The rows of A fall into several groups, which share some directions, and each row is roughly a mix of its group's hidden directions, except some rows that fit no group.
A (141 x 13):
[[  9  11  -6   7 -14  -2 -13 -13  10  -9  -1  26   0]
 [  8   6 -12  13   0  -7  -6  -5  10 -10  25   8  17]
 [ -2  -9  16  -3   1  -3  -6  -2 -31   0  11 -10 -10]
 [ 15   9  21  -7   6 -14  -3  18   2   3  -8 -16   4]
 [ -5   0  -7  -7   4   0 -13 -17  -1   5 -30  -6 -12]
 [ 14 -18  -9  -9  -5   7  13   0 -16  13  -3  18   4]
 [  7  -5  -9  15  -4  -4  -9   2  11 -24  10   3  19]
 [  6  14   3 -23  -6   7  -2  -8  25  10  -8  -2   2]
 [  1  -1 -23   0   2  -3   9 -18 -22 -16   5  -2  -1]
 [ 12   2   0 -23 -16  -2 -10  -7  13  11 -13   9  -8]
 [-17  12  -1  14  -9 -22   6  21   1   3  -2   1  -3]
 [ -7   8 -10  -8 -20  -1 -14  -8   1  14 -12  -5 -19]
 [ 22   9  13   8  -7  -9  -9 -13  16  -7   2  -2 -16]
 [  3   4   6  21   2  -1 -11  -3 -14 -17  23   3   4]
 [  2  -5  -9 -10   3   0  17  20   0  -5  -7 -24  12]
 [-10  -7   3  -1   2  23 -17  -6  11  -9   4   4  21]
 [-20  10   8   8  17  -4  -3  -2 -10  16  -5 -15 -10]
 [-11   3 -12 -11  12  13   3 -12   3   1  -3  26 -12]
 [ 12   9  -9  20  -3 -13  -5  -2   5 -13  18   6  17]
 [-17   5 -12 -11   3   5   7  -7  -8   4  19  23  -8]
 [  7  12  -4   5   3  -4   9  18 -23  19   2 -10   6]
 [  6   0   6 -11   8 -13  11   9  -4  10  27  -6 -14]
 [ -1   7   2  28   4  -8  16   2 -20   4   2  10  -2]
 [ 10  13   8 -20  13  -8   4  13   6  -7 -14 -16   3]
 [ -5  -2  -3  21  23   0  10  -3 -11  -1  21  -3   1]
 [  9 -14   7 -23  11   2   0   0   4 -16  16  13  -3]
 [ -3  -3 -16  16   3   0  14  15  -1  15  18   5  13]
 [  7   6  12 -10   4 -15  -4  -9   4 -13  13 -26  -5]
 [ -5   4 -14  17  16   0   8 -23   4   6  12  12  -2]
 [  1   2  24 -20  -7   1 -21   8   6  -2  -3   4  -9]
 [  2  -8   9  -8   8   1   9  25  -3 -12   9  20  10]
 [ -2  -9 -22  -2   4 -21   0  -7 -10  -2 -11   0 -19]
 [  8   6  25   9   3  -2   5  11 -21  -6   1   6  15]
 [ 12   7   9   6  -2   4 -24 -15  -5  -9  19  10   1]
 [-11   3  17  -5   1  -4  -8  -4   9 -30  12   1  -4]
 [  8  -4  11  -2  24 -12  -5 -12 -20  10  -3   1  -9]
 [ 18 -13   7  14  13  -8 -10  -7 -14 -17   4   9   0]
 [  6  17 -12   7 -23  -4  -2  -4  -9 -20 -11   4   4]
 [  6  -4   6 -23  -2  -3 -15  -2 -25  -8   9  -1 -10]
 [  0   2  -9  -4 -12 -18  -6   3 -14 -17  20   9 -12]
 [ 20  18  -8  15 -12   4  -3  11  17  -1  -9  -3   3]
 [ -6   3 -21  -1   5 -19 -11 -14 -12 -13   7   4 -11]
 [ -1  -9 -16  -6   3  -4   8   7 -28  11 -13 -10   7]
 [ 12  -8  -4   8  16   0   0  -2  17 -24   8  -1  15]
 [  8  -1  -9  15   6   3  -1  -4  15  -1  -4  -9 -31]
 [ -8  -4  -9  -7  -5  18  11 -26 -10   2  -5   4 -14]
 [  4  12  -4  22 -12  -3 -14  -5   3 -14   2 -18 -11]
 [-17   1 -10  13   6   7   1  -1 -11  20 -19 -11  -7]
 [-12 -13  -1 -12   2   7   4  -9   7 -20  -1 -26   1]
 [-14   4  20   1 -12  12  -2  16 -15 -13   0 -12  -4]
 [-11   1 -13 -22  -1  -6   0   1  11 -12 -20   0  14]
 [-12  10  16 -12  -9  -4  -5  -7  -3  -1   6  -6  29]
 [ -1  -5   4   3  19   2   0  -2  12  -6   6 -25 -20]
 [ -2  -7  15   7  23  22  -5 -11   1  -4   1 -13  -7]
 [  8  -2  -7  15   3 -11  21  16 -17   3  -1 -10  10]
 [ -3   3  10 -11   7   6   3  19 -17  22   1 -16  -2]
 [ -2  -7  -5 -18 -10   5   2   1  14  22 -17  11  10]
 [ 10   9  22   6   5   0   3   7 -12 -19  20   0   4]
 [-15   6  19  -2   4  10   0  -2  21   8  21   2   0]
 [  2  25  -5  13  14  -5  -2 -17   1   0  16 -10  -2]
 [-10   7  10 -21 -11  14 -19  -7  -2  -6   5  -1 -14]
 [  7   5  10   2  26 -15   4  -5  -7   3  17 -15   1]
 [  6 -17   5  -2   0   7   9  23  -7   0 -12   8  21]
 [ -1   2  24  -5 -15  11   6  -8  20   2  11  -5   7]
 [  2   1  18   4   3  -2   2   1   0  35   9   5  -2]
 [ 23 -12  -6   0  -4   1  -3  13  15 -14   4  18   8]
 [ -5  11  28   6 -18   9   8  -3   6  -9 -10   4  -3]
 [  0 -17   9  16  -9  10   2  17  -1 -16   8 -12 -11]
 [ 17  -9 -22 -17   4  -1  -2   6  11  16   1  -1  10]
 [  8  -5 -10  20   1  -7  10   7   5   1  27   8  10]
 [-11  28   3   0  16   9  -2  -5   4  14   7  11  -7]
 [  3  11  10  -8 -25   5   5  15  15   8  -9  -1  13]
 [  5  16  -7  -9  22  -8  10   8 -13   2   9  18  -2]
 [ -6  12 -13  -2  10  -3   3  -1  -1 -13  25  20   2]
 [-18  -2 -18   8  -9  17   0  -6  15   6  14  12   5]
 [ -6  -4  12 -21  -5   2   0   3 -15   8 -16   0 -22]
 [ 18 -20  13  -5  18 -16   0  -8  -4   3  -6  -5  -7]
 [ -3   1   4  12  -3  -1  -6   4 -15  -6  23  17  20]
 [ 14  -2   3   6   5  -6  18   7   1  14  27  10  -2]
 [ 11  25  11  -3   7 -14   1  -7 -15  -4  16   3  -4]
 [  9  -1  21  13  -1   0   7  17  12  -3  -9 -18 -12]
 [  1  23  -2   0   7  -3  -1 -23  -1 -19 -10   8  -9]
 [  5 -14  12 -22 -15  10   1  11  11   6 -12   5  -7]
 [ -5   4  -2  19   5  -6  10   1 -22  24   7   5  -2]
 [ -6   9 -22  -7  10 -23  -2 -14 -11  -1  -7   6  -1]
 [  5  -5  -4  -1  -7   9  11  -8 -13 -24 -21   0 -12]
 [ -5  -5  -8   1 -16  18   6   4  10 -24 -13   4  11]
 [  1  -2  -4  14  -3 -12 -11  -2 -15 -22  -8 -11 -17]
 [  5  -5 -17  26  -7  -4   8   5  10  17   6   3  12]
 [  6  -3  12  -9 -10   1  10  14  16 -23  11 -11   5]
 [ 13  -9   6  -8   4  -4  -3  12  29  11 -13  -3   7]
 [ -7  -7 -15   9  18   2 -11   9  -5  19  -4  18   8]
 [  6 -11  15  -7  -7  -1 -18  11  24  12   1   6   2]
 [-17   1   5 -20 -20   9   0  11  -6  10  -6  -2 -13]
 [-12  21   1   2  15  -1  15  13  15 -13   7   6   6]
 [  5  -6  15 -14   0  -9   5  29  -7 -11  -2  -9   4]
 [  1   1  17  -8 -24   7  12   6  13  -6   7  -8  15]
 [ 14  -8   3 -17 -18   3  18   9   1 -16  11   3   5]
 [ -7   7  10 -18   4   5   2  -6  -9  18 -21  -6 -15]
 [ -3 -25  -3  -3   7   6  -9 -15  14  15  13  -8  -1]
 [  1  10  -1   6 -17  -3 -15  -1  -2   4 -13  12  26]
 [ 22   0 -15   4  -1 -20  -8  -9  13 -10  -9   7   7]
 [-14 -11  13 -12   5  14  12  -1  -7   0  -6 -21  13]
 [ -2  10  15 -12  17   7  -9 -12  12  13 -11 -11  -9]
 [ -3  -9 -21  -3  13  -2  -8  -8 -21  15  -8   3  10]
 [  2  -6  -4  23   2 -14  15  11  -7  -6  19   3  11]
 [ 15  -3 -20  -5  -5  -9  -8   0  -9 -12  -1  22  12]
 [ -2  17  -5  19 -18   5   8   1  -9   0 -22   7   0]
 [  4  25  14   9   0  -9   5   3 -18  -5  15  -9  -7]
 [-20   9   2   1  14   2  -2 -14 -19   6  -3  16 -10]
 [ -7   4 -19  -8 -17  20 -16  -2  -8 -12  -2  -1   9]
 [ 10  15   9  -4  -7 -14   4  -4   5 -12  18   0 -22]
 [  4   0  -2  -6 -27   6  12 -14 -12  17  -7   3   6]
 [ -3  20  19   9   0  -1   1   8 -25   6  -4   2  -9]
 [-11  10 -16   3  11   7  11 -18  -1  -5   3 -23   4]
 [ -5  -4  -1   0  24  -4   2   1 -13  24  10   5 -13]
 [ -8  13   7 -19 -17  14 -13  19   0   3  -4  -4   0]
 [ -3 -26  16  -8  -3   2  -9   7  -6   9  10 -19  -2]
 [  4  25  16  14   3  -3  -9   1  10  20  -2  -1   0]
 [ -6  -4 -16   2  20  -9 -15  10 -11   9  -1  14  15]
 [  6  -9  -3  11  20  -7  -1  15  -5  15  -9 -19 -11]
 [  8 -14 -14   7  16  -5  11  -9   5  18   7   1 -18]
 [ -2  18  12   7  -2  -1  -8   0   1   0  -3  32 -11]
 [-14   3  -1 -11  13  16  -5 -12  25   8   1   7  -6]
 [ -9  -2  17   9  -3   9  10  17   0   1 -19 -19   5]
 [-10  31  -5   2 -11  -7 -14  -9  -5  -7   3  -6   7]
 [-10  -2 -25  -5   9   0  -9  -3 -13   2   3  22  10]
 [ 14 -13   0   9 -12 -13  11   9 -17  -7 -17  -9   4]
 [ -9  -7  -8  -9  21   1  15   6  -6  -5  12  22  -6]
 [ -4   0  20  11 -24  -3 -13  15   6  -8   6  -1   5]
 [  7 -10 -19   0 -14  12   2   9  14 -17  -3  14  10]
 [ 18 -13 -15  -1 -14  12   5 -13   0 -12 -16   6  -4]
 [ 21 -15 -16  -8  -6  -1  -4 -13 -11   8  -8   7  14]
 [-13  12  17  14  19  -8 -13  14   8   0   2   3  -1]
 [  2  -2  -5  -8  -3   3   4   2  -2 -39  -5   0   0]
 [ -4  21  -6  16 -11  -5   7   0  -2 -23   1  14   5]
 [-11  -5  -1  -2 -18   1  -4   1   2 -33   9   5   2]
 [ -7  14  26   2  12 -13   0  -5 -17   4  -3  -4  -9]
 [ 14 -29  10   4   0   6  -7   6  -3  -4   2  18   7]
 [  8 -17  -3   6 -22   3 -13 -16  -2   6 -11 -15   1]
 [-19  -5 -14 -10  11  11   6  -7 -13  15   9  16   0]]

Here is one row of each group, with its name. Which group are the others in?
[  5  -1   9 -10  -5  -4   5 -13 -11 -13 -10 -29   1]
T
[  5  -4   7 -21  10  12  11  -4  17  20  -8   0  -6]
G
[  9 -16  22 -18   9 -10 -16  -2   4  -3   7   0  -8]
B

[ -1   6  12  29   6   0  11  10 -16   1   3  -8  10]
G
[ -5 -30   2   2  -5  16 -15   0  -5   4  -9  10  -3]
G
[ -4  -4   1   0  20  -5  -2 -19  -1  -3  25 -16   0]
B
[  5   7  18  -7  -3 -17   5  24  -4 -10  11  -4  10]
T
[  2 -17  -2 -17   0   8  -6  -1  23   6  -9 -20   4]
B
[ 14  -9   5   1  -3  11  11  -6  18  14  14   2 -20]
T
[ -8 -15 -14  -5   5  16  -7 -14   3  15  -5  -6  20]
T
[ 10  19   9   2 -12  -8   1  11  -4 -13 -18 -17   6]
B
[ -6  -7   1   2  -9   5  12   1 -21  -9 -15 -24  -2]
B
[-8 -6 -2 11 -5 12 11 10  3 25 12  8 16]
G
[-14  16  -1 -12 -24   0   8  -5   1 -17  12   0   4]
T
